In the data rows, the value 128 means zero.
Here are some points:
[133 133 142  99 127 159 183 145 109 108 127 177 194  84 166 188  79  76
 166 100 151 148 126 115]
[134 144 115 159 138  80  64  89 108 154 137  50  51 208  74  38 163 149
  67 160  94 113 137 119]
[154  94 125 123 152  99  88 130 103 121 120 122 116 177  69 108 153 140
 125 141 131 121 133 137]
[152  89 112 113 148 120 100 128 121 120 126 127 139 158  81 126 143 123
 132 130 134 136 129 128]
[185   0  74 112 188  83   5 107 115 101  74 149 161 225   0  79 222 113
 118 161 171 141 121 147]
[132 138 130 122 135 121 118 119 106 146 139 116 129 128 115 117 127 124
 121 135 109 137 124 138]
[104 205 143 140 102 155 177 148 149 148 144 122 103  70 233 147  86 133
 131 111  93 123 132 125]
[113 162 133 117 134 138 173 136 132 137 145 126 129 101 169 157  84 117
 154 118 118 125 134 133]
[135 140 130 130 132 107 111 131 113 131 139 107 100 150 122 100 138 145
 113 144 116 125 132 126]
[114 169 139 139 119 130 158 132 137 151 139 128 111 108 168 137 114 145
 149 128 119 110 125 125]
[164  65 106 136 158  78  12 100  85 132 103  96 113 214   2  55 183 129
  91 158 127 130 137 134]
[165   9  90  72 155 158  97 152 142  70  73 238 249 103  65 197 167  80
 199 107 189 178 105 164]
[ 99 164 147 117  90 166 201 150 162 125 135 160 148  56 231 186  89 132
 158 117 124 128 116 124]
[129  97 110 120 140 141 125 127 126 116 116 154 166 132  96 157 128  87
 166 114 154 140 126 129]
[126 134 144  73 155 170 199 182 135  94 123 217 213  47 178 239  67  62
 204  94 128 177 147 140]
[122 121 135  99 117 146 179 158 131 100 124 188 185  87 129 188  93  97
 185 119 143 138 132 136]
[158  65 114 114 163 101  56 119 107 122 107 116 129 180  45  92 191 132
 126 147 136 133 126 151]
[123  94 118  87 128 174 168 146 134 104 110 210 212  63 151 200  94  78
 191  96 155 159 121 131]
[151 126 124 140 140  81  58 119 107 139 127  78  71 187  86  60 167 166
  88 165 110 109 131 127]
[127 151 129 157 128  86  79 112 112 148 139  64  50 187  89  60 151 162
  85 155  97 113 125 124]
[120 196 126 141 147  85 102 137 131 159 148  70  39 149 150  76 135 175
  90 164  79  99 136 147]
[119 191 141 141 115 117 170 135 145 161 145 112  82 108 187 130 106 155
 128 138  95 105 134 119]
[123 183 149 146 116 124 136 134 152 141 152  87  71 127 194 118 117 176
 100 149 108 119 134 134]
[106 192 150 140 102 141 183 133 157 134 147 120 119  84 207 143  89 145
 132 114 104 118 130 117]
[111 132 126 161 107 133 156 125 150 129 137 107 102 134 131 123 131 149
 128 124 140  92 126 113]
[130  78  99 127 143 117  78 112 139 123 109 111 122 174  72  90 161 122
 107 128 130 123 124 130]
[118 117 128 109 119 167 181 139 155 108 120 174 184  79 177 187  93  90
 152  80 155 141 125 122]
[155  98 133 149 153  91  92 115 101 132 108 119 128 185  69  95 154 128
 134 143 131 120 133 118]
[144  74 112 151 143 114  68 117 122 125 106 109 112 167  66  88 184 160
  96 151 146 119 109 138]
[131 113 134 133 122 140 121 140 148 128 118 143 123 131 129 140 135 137
 121 136 137 118 133 144]
[131 143 135 138 117 137 154 120 132 117 129 122 132 112 154 137 123 131
 119 123 137 127 129 110]
[130 119 128  82 135 163 164 178 144 105 118 212 191  58 170 197 107 106
 192 100 130 150 118 150]
[ 99 189 132 178 107 108 120 107 125 156 148  65  67 155 140  67 125 159
  69 134  98 106 146 105]
[143  91 114 119 146 110  67 108 105 120 124 103 111 162  60  91 171 145
 116 147 130 129 117 143]
Then 14 other points, each followed by its number:
[131 159 140 157 126  92 125 114  99 157 142  88  55 159 136  76 142 166
 116 147 106 103 127 122] 0
[137  83 108 135 133 117 124 123 140 106 112 146 144 156  64 118 163 134
 131 125 148 128 115 126] 1
[126 138 146 105 118 162 194 141 115 103 135 172 191  83 175 191  80  95
 163 105 148 150 140 119] 2
[116 147 144 120 131 158 179 126 125 117 143 150 172  98 157 179  87  72
 151 103 145 146 144 111] 3
[143 113 134 106 139 127 114 149 125 125 102 159 142 132 116 138 136 126
 142 141 136 130 123 147] 4
[ 85 204 158 135 103 145 221 132 123 141 172  93 114  94 229 154  61 109
 127 105 118 128 155  97] 5
[107 208 155 156 106 102 143 133 126 157 157  67  60 132 190 102 107 174
  94 154  76 113 135 129] 6
[147  81 106 122 147 119  91 123 114 118 106 147 143 152  75 115 165 129
 145 123 119 133 129 136] 7
[163  59 117  86 166 132 100 158 117  97  76 197 191 127  62 162 161  99
 169 135 155 163 120 159] 8
[152  41 115 104 140 150 128 138 117  84  94 207 222 109  60 183 139  73
 161 102 175 164 113 140] 9
[114 181 148 157 116 101 119 108 127 159 159  55  49 147 163  79 129 174
  77 152  95  99 137 111] 10
[111 179 143 142 118 134 162 130 130 135 150 101 104 131 177 122 107 150
 123 134 119 114 128 121] 11
[ 95 182 149 155  94 124 162  81  97 148 180  55  87 116 156  98 112 131
  90 130 131 143 135 101] 12
[138 145 127 155 139  86  67 106 107 150 133  60  69 195  88  53 166 159
  75 155 106 109 143 136] 13
Which three of these numbered points are nearest to each point below, ignoring the 2 directions in which the first points spread most? Their numbers follow each, nearest first.
[102 206 139 145  97 135 146 149 148 152 156  93  86  96 212 120  94 149
 112 136  69 117 137 127] > 6 13 7
[ 97 255 173 189 125  70 129 114 101 194 195   0   0 160 187  35 104 184
  30 175  40  85 171  99] > 2 13 3
[154  75 108 105 147 140  99 127 124 115  96 169 167 139  83 143 146  85
 143 108 146 145 134 145] > 13 7 10
[117 179 137 108 133 134 166 168 141 134 134 142 128  76 211 171  92 138
 151 127 100 131 128 139] > 6 8 4
[140  96 124 109 135 155 143 156 158 110 113 197 162 101 127 166 123 121
 152 127 146 126 135 136] > 4 10 7
[127  80 120 126 111 152 139 128 155  98 104 158 163 126 101 153 150 136
 146 118 176 120 115 130] > 1 11 9
[135  95 120 127 132 106  90 106 125 135 128  92 108 160  75  87 167 147
 107 151 126 121 123 128] > 10 11 13
[114 108 119 121 130 150 153 124 115 117 139 152 182  85 135 161  98  91
 132 106 156 155 131 119] > 3 9 2
Now 14 new points, numbered from 0 again:
[128 105 134 123 119 149 138 109 120 110 121 139 160 137 102 138 134 107
 140 115 158 139 127 119] 0
[118 159 136 131 101 155 165 130 147 131 140 142 126  88 176 156  98 127
 141 109 112 127 133 122] 1
[120 131 138 137 123 134 132 120 125 112 125 119 146 135 132 122 126 120
 124 120 146 127 120 123] 2
[104 153 132 141 107 140 156 119 148 145 136 132 115  91 185 134 114 122
 121 104 111 129 134 122] 3
[126 155 153  72 114 182 211 181 163 105 117 235 204  23 227 242  67  94
 206  96 136 158 115 150] 4
[145  66 105 118 149 121  75 126 136 116  92 154 145 140  68 119 171 120
 125 129 139 140 115 143] 5
[116 184 142 124 113 130 164 137 130 143 141 125 111 106 197 143  98 145
 127 132 117 116 134 119] 6
[121 105 123 148 134 103 107 106 107 123 129 112 129 177  65 104 148 134
 114 136 162 128 131 123] 7
[109 202 140 134 106 146 177 134 127 145 153 110 120  74 213 149  80 126
 142 120  99 126 133 124] 8
[144  67  86 118 151 118  68 138 144 124  95 157 134 151  65 117 173 140
 126 137 147 123 115 145] 9
[128 155 126 128 139 120 126 139 129 133 124 117 104 134 148 121 113 137
 108 145 106 121 128 136] 10
[ 97 226 162 154  96 143 174 150 154 160 172  80  58  85 237 124  74 171
  94 132  79 109 139 123] 11
[132 134 119 129 128 120 114 108 123 132 130 107  92 156 135  92 128 131
 103 137 113 110 135 122] 12
[129 147 126 141 142 100 109 106 123 145 151  82  88 179 105 106 141 135
 112 145 118 123 142 121] 13
The same question for these:
[105 192 143 158 106 130 147 114 126 153 156  70  84 111 188 104  86 141
 102 139  97 122 145 109] > 8 12 1
[141  55  99 145 133 104  58  87  90 124 107 101 137 187  24  76 182 128
  94 145 151 136 130 128] > 0 2 7
[118 118 122 120 132 144 125 119 133 116 124 128 149 128 130 135 130 120
 118 113 144 131 130 119] > 2 0 1
[114 172 142 118 128 124 165 129 143 145 157 115 103 122 169 138  89 122
 138 120 114 125 138 124] > 13 12 6
[134 125 115 129 148 112  89 131 124 138 127 111 104 141 105 106 148 145
 103 144 110 131 131 138] > 11 10 5
[134  74 109 130 141 118  86 119 113 105 116 144 156 150  57 121 149 112
 123 127 136 146 134 135] > 1 3 2
[137  93 124 132 138 120  93 135 128 123 115 143 117 147  85 118 163 136
 118 142 141 117 123 148] > 5 9 11
[142 122 134 117 130 126 126 145 132 120 119 149 151 126 124 147 131 121
 152 123 137 127 142 130] > 6 1 10
